128 stands for zero in the data rows.
Some points, one per row:
[149 140 154 128 109 172  90  92 147 162 151 158 160 115  79 105 109 141
 130  96 128 113 163 119 142 117 136 121 100 120 150 103 106 155 118]
[106 170  88 146 132 147 103 175 162 112  82  92 160 179  79  75 101 108
 140 150  80 159 155  91 129  99  85  95 143 138 153 174 169 165 135]
[146 107 142 131 137 139 139 104 112 157 148 160 127  95 130 153 137 125
 125 109 151  98 117 134 134 132 159 144 103 115 120  93 101 132 123]
[134 105 131 131 137  91 156 135 112 127 138 128 107 115 163 141 149 146
 125 139 158 121  99 137 132 152 143 154 128 118  97 123 103  94 110]
[106 158  78 177 137 167 103 162 160 109 100  80 150 171  84  95  99  93
 133 129  90 149 178 111 139  76  85  88 153 135 166 156 146 173 143]
[134 125 129 156 130 172 116  92 142 160 141 150 147 100  89 143 104  95
 115  96 121 103 165 137 139 102 161  90 128 123 163 111  95 170 135]
[159 130 162 113 125 132 126  92 127 142 153 150 135  98 130 146 149 133
 115 137 143 101 102 132 119 139 156 136 108 123 110 118  95 140 105]
[161 115 136 103 109 129 133 124 127 155 146 130 132 141 140 126 157 158
  92 112 141 118 122 152 104 145 128 149  98 107  95 121 136 137 100]
[129 105 126 136  92  94 149 140  99 145 136 130 112 118 160 156 147 138
 128 107 133 139 125 162  96 152 141 154 120 115 110 133 131 102 123]
[154 140 134 121  97  94 149 132 127 152 143 128 104 110 163 141 157 131
 130 137 126 116 112 159  91 137 138 146 123 102 107 126 136 117 100]
[139 127 136 141 114 106 161  97 112 152 141 145 102 131 130 159 154 156
  92 117 131 106 137 134  94 145 148 126 125 110 133 136 101 122 120]
[146 115 162 123 130 139 139  92  97 127 141 155 120 105 130 159 134 143
 107 137 151  96 102 132 134 155 148 136 128 133 110 118 101 112 125]
[129 115 152 126 102 139 149  92 104 155 143 160 120  95 127 159 137 131
 133  96 138 111 127 134 122 147 156 141 113 118 138 108 101 135 130]
[159 115 129 136 122 139 151 107 124 162 153 155 117 128 127 141 144 136
  95  96 148 101 130 147 112 134 138 131 103 110 133  93 106 137 120]
[ 93 160 106 131 173 162  88 137 142  76  98 110 147 133  97 108  84  85
 158 165 100 141 145  78 167  91 103  80 153 178 176 171 136 155 151]
[156 133 139 101 125 101 141 122 127 132 143 128 104 136 160 126 162 148
  92 139 146 118  97 154 112 137 133 151 115 110  95 131 138 119 108]
[108 158  88 174 140 147 101 170 155 107  95  80 137 179  94  98 111  77
 133 150  90 154 168 104 129  84  85  75 166 135 145 164 161 175 143]
[106 160  81 174 150 167  90 145 155 112  77 107 178 138  77  98  86  83
 140 129  93 154 165 101 162  96  88 103 136 148 171 144 133 175 158]
[136  92 152 126 102 119 144 140  99 162 128 145 135  98 127 148 132 133
 118  94 138 108 137 154 112 157 159 141 128 123 133 111 106 130 115]
[159 110 142 131 112 137 139 122 124 162 133 145 135 121 130 126 154 131
  92 117 151  96 132 157  96 145 136 149 105 115 107 101 128 140 103]
[151 140 157 101 102 137 149  92 130 135 161 158  97 128 137 153 139 128
 135 112 141  96 125 132 107 145 146 126 105 110 123 118 116 119 133]
[161 130 149 101 117 101 146 104 137 130 158 143 107 126 158 131 142 136
 133 139 153  93  97 126 119 152 138 133 115 128 113 123 136  94 110]
[144 107 159 113 122 139 128  92 130 142 148 160 135  95 127 138 132 153
 128 102 146 116 120 137 137 134 151 156 105 118 125  98 101 132 110]
[139 100 142 106 109  91 149 140 117 145 128 130 130 128 148 126 157 161
 115 137 151 134  94 137 107 160 133 154 123 125 113 121 136  97 103]
[ 91 130  76 161 173 152  83 170 145  82  93  77 178 133  97  98 104 105
 150 167  88 164 135  86 155 102 108 111 166 176 148 144 138 157 141]
[129 122 157 106 125 134 146  92 112 145 151 160  97 133 137 141 132 148
 128 129 158 103 115 126 137 155 133 138 108 120  95 101 111 117 141]
[ 98 168  81 154 165 129 108 170 157  84 105  75 137 179 112  85 104  95
 145 172 100 164 142  78 147  94  88  90 156 133 140 176 161 135 151]
Then 20 other points, each followed by its number:
[ 98 112 126 121  94 152 133 140 130 162 130 148 158 146  77  93 111 158
 102  96 105 164 173 154  99 119 121 144 108 125 168 106 133 155 118] 0
[139 117 129 106 122  94 159 140 112 132 153 125  92 136 163 156 152 143
 128 109 136 134 102 147  96 142 148 133 130 115 120 138 126  99 108] 1
[118  95 126 111 104  96 159 152 122 130 130 138 117 100 155 143 157 148
 125  91 123 128 132 152 107 142 161 146 120 138 150 131 116 112 103] 2
[ 98 176 106 149 137 177  75 130 155  94 108 110 160 133  79 103  91  85
 158 142  80 146 168  96 165  84 100  88 136 153 163 141 151 170 173] 3
[154 122 157 116 125 139 126  92 112 162 146 158 135 100 130 148 137 131
 120 102 138  98 132 152 127 134 141 144  95 110 118 106 108 137 130] 4
[129 110 154 108 122  94 144 119 102 127 138 135 104 113 163 151 149 141
 138 139 146 128  99 134 124 160 131 156 133 115  97 136 131  92 118] 5
[141 115 131 106 112  91 146 137 119 140 136 125 122 136 160 133 157 161
 125 129 143 134 110 149  99 155 128 151 118 107  95 128 141  97 103] 6
[ 93 165 111 139 168 160  90 130 162  79 105 102 147 133 100 100  89  95
 178 157  85 146 153  76 170  84 108  80 141 176 156 136 144 150 173] 7
[ 91 165  83 139 162 134 108 167 155  79  93  80 132 174 112 100  89  98
 153 160  95 171 147 104 145  86 105  75 176 150 143 179 159 130 141] 8
[149  95 142 111 107  99 126 124 117 147 130 138 140 113 145 128 154 156
 130 127 161 136  92 137 119 152 133 159 123 133 105 103 138  97 115] 9
[146 122 126 126  99  96 154 135 112 162 148 130 102 141 160 143 152 141
 107 104 136 128 137 157  94 134 128 138 115  92 120 131 133 117 110] 10
[ 81 143 104 164 157 172  93 132 137  89  95 110 147 131  92 108  84  75
 178 145  98 154 160  78 167 102 105  85 156 166 171 141 136 150 176] 11
[108 135 144 116 107 177  78  92 137 152 136 158 165 105  87 153  94 123
 173  96 110 149 142  83 145 107 146 113 120 133 150 113 118 157 156] 12
[146 122 136 141  94  91 159 135 124 157 125 133 127 121 150 128 162 151
 115 137 138 134 102 144 109 142 131 154 118 113  97 106 131  99 108] 13
[156 110 134 116 107  96 136 135 122 147 141 128 112 141 153 131 159 153
 118 129 138 134 127 162  91 145 126 149 120 102  95 126 138 104 100] 14
[ 91 150  99 161 168 129 103 175 152  87  95  77 137 143 112 105 101  75
 171 172  93 156 135  83 139  89 108  80 178 145 133 159 149 162 166] 15
[129 127 152 101 119 134 139  92 112 127 156 160 122 103 137 159 134 153
 140 117 141 126 107 132 132 145 148 146  95 130 115 106  98 109 138] 16
[141 115 134 118 125  91 159 140 109 132 138 125  94 136 163 146 157 136
 105 127 148 123 112 154 102 145 128 151 133 100  97 138 131 107 120] 17
[151  95 124 139 175  91 146 170 119  89 125 133 112 108 163 138 129  83
 166 160 141  98 110 106 129 132 116 156 136 153 115 103 126 117 128] 18
[149 122 136 126 102 134 139 119 127 162 151 145 132 115 127 141 132 153
  95  91 133 106 140 159 117 129 156 144 108 110 130 113 101 137  98] 19
Which three of these numbered points are nearest to each point below, looking only along the 4 directions in which the first points spread most? Their numbers follow each, nearest first.
[144 115 131 121 122  91 159 140 112 135 138 125 102 136 163 136 157 141
 110 137 153 126  94 147 104 152 128 149 130 107 100 128 133  97 118] > 17 6 1
[139 105 154 111 127  96 149 112 102 127 133 135 107 131 158 146 142 151
 123 139 158 126  94 129 137 162 131 144 136 115 100 133 121  92 118] > 5 9 1
[136 100 131 144 114 134 156 132 112 130 138 133 117 103 148 153 124 148
  92  94 141 106 122 159 109 145 161 151 138 120 130 128  98 125 108] > 2 19 9
[151 110 131 134 104  94 154 140 119 140 136 125 107 113 163 143 157 128
  97 129 133 118  99 159  91 147 141 149 136 125 115 123 138 127 103] > 13 1 17
[ 93 133 126 118 147 172  96  92 124  99 123 160 165 100  82 133  89 138
 168 134 121 131 145  78 175 145 136 106 103 158 171 128 108 119 163] > 12 11 7
[144 107 157 118 127 129 141  92  99 135 146 160 112  95 140 159 132 128
 138 119 153 103 104 126 139 150 151 136 125 133 123 116  98 109 135] > 16 4 9
[156 135 134 116  99 132 149 122 119 160 146 135 130 113 132 143 142 138
  95  91 128 118 140 162 107 127 151 154 103 110 128 126  98 137 105] > 19 4 10
[136 110 157  96 135 122 144 102 117 132 146 160 120  98 140 151 129 141
 138 124 153 113  92 126 132 150 159 133 115 140 130 106 101 107 128] > 16 9 4
[ 98 158 101 156 142 177  80 140 170 112  90 107 175 138  77  78  86 103
 150 134  93 146 168  89 160  84 105  95 133 163 166 131 149 173 153] > 3 11 7
[106 135  93 166 168 139  96 175 152  84  85  80 158 171 100  75  91 100
 145 177 108 161 130  78 150 112  88 103 173 148 133 156 164 142 138] > 8 15 7
[101 150  93 139 162 175 103 160 170  87 110  95 142 156  89  98  76  80
 145 129  90 134 178 106 157  79 108  83 148 173 166 154 136 168 141] > 3 11 7
